(in the rows, 128 means zero)
Named moves, each a turn or a mirror, and the order they were made in; the first pair answered
z846:
[138 126 133 157 104 126  88 146] -> [129 135 134 173  99 128 109 148]
[158 111 107 131 126  90  99 135] -> [129 142  98 179 114 124 155 114]
[148 125  89 116 143 101 109  92] -> [125 148  87 147 142 113 139  79]
z529:
[127 117 126 186 101 126 127 129] -> [158 117 114 109 144  82 123 113]
[127 172  96 127 142 101 174  92] -> [128 155  92 190 106 122 127 116]
[ 86 162 138 167 131 185 162 142] -> [160 130 111 137 165 125  56 164]
[ 83 135 150 133 111 168 158 136] -> [141 105 119 124 129 127  69 158]
z964:
[139 107 130 150  88 101 115 129] -> [127 134 115 171 104 115 125 115]
[130 144 137 146 103 117 130 129] -> [125 156 129 149 110 131 136 131]
[128 138 156 124 125 143 134 121] -> [129 138 159 118 120 140 128 118]
Now pairs of rows:
(2 to 3 moves a pair)
[181 126  87 146 176 126  80 137] -> [172 112 106 163 148 141  67 150] | z529, z529, z846
[140 137  97 126 117  73 146 120] -> [107 138 125 126  96  97 176 126] | z529, z846, z529
[104 133 165  85 144 162 161 121] -> [ 96 153 140 125 148 170 165 110] | z529, z529, z846
[103 116 166 130  88 147 149 146] -> [163 113 120 116 138  93  82 142] | z529, z846, z529
[153 104 119 122  98  66  99 137] -> [145 116 124  86 120  62 136 126] | z529, z529, z529
[142 151 115 183 136 157  90 136] -> [114 168 134 166 130 171 150 121] | z529, z529
[137 154 113 194 135 178 106 139] -> [174 117 137  76 168 128  90 142] | z529, z529, z846
[152  79 110 124  83  74 101 133] -> [ 97 141 118 108 137 136 196  86] | z529, z964, z964
[103 111 158 118  81  99 162 131] -> [144 110 141  69 153  88 115 130] | z964, z964, z846
[109 140 142 109 158 186 130 123] -> [104 131 159 117 124 185 147 133] | z964, z846
[145 123 131  56 129  67 166 108] -> [102 135 145  92 100 101 206 107] | z529, z529, z529
[108 131 142 172  81 155 159 141] -> [135 119 153  59 128 109 160 132] | z529, z529, z846
[122 140  86 183 107 113 130 129] -> [102 154  99 153 119 116 166 113] | z529, z529
[ 93 138 126 149  90 136 154 118] -> [115 146 105 168 100 123 128 111] | z529, z846
[140 125  86 134 135  94  97 122] -> [140 119  97 147 111 113  85 138] | z529, z529, z846
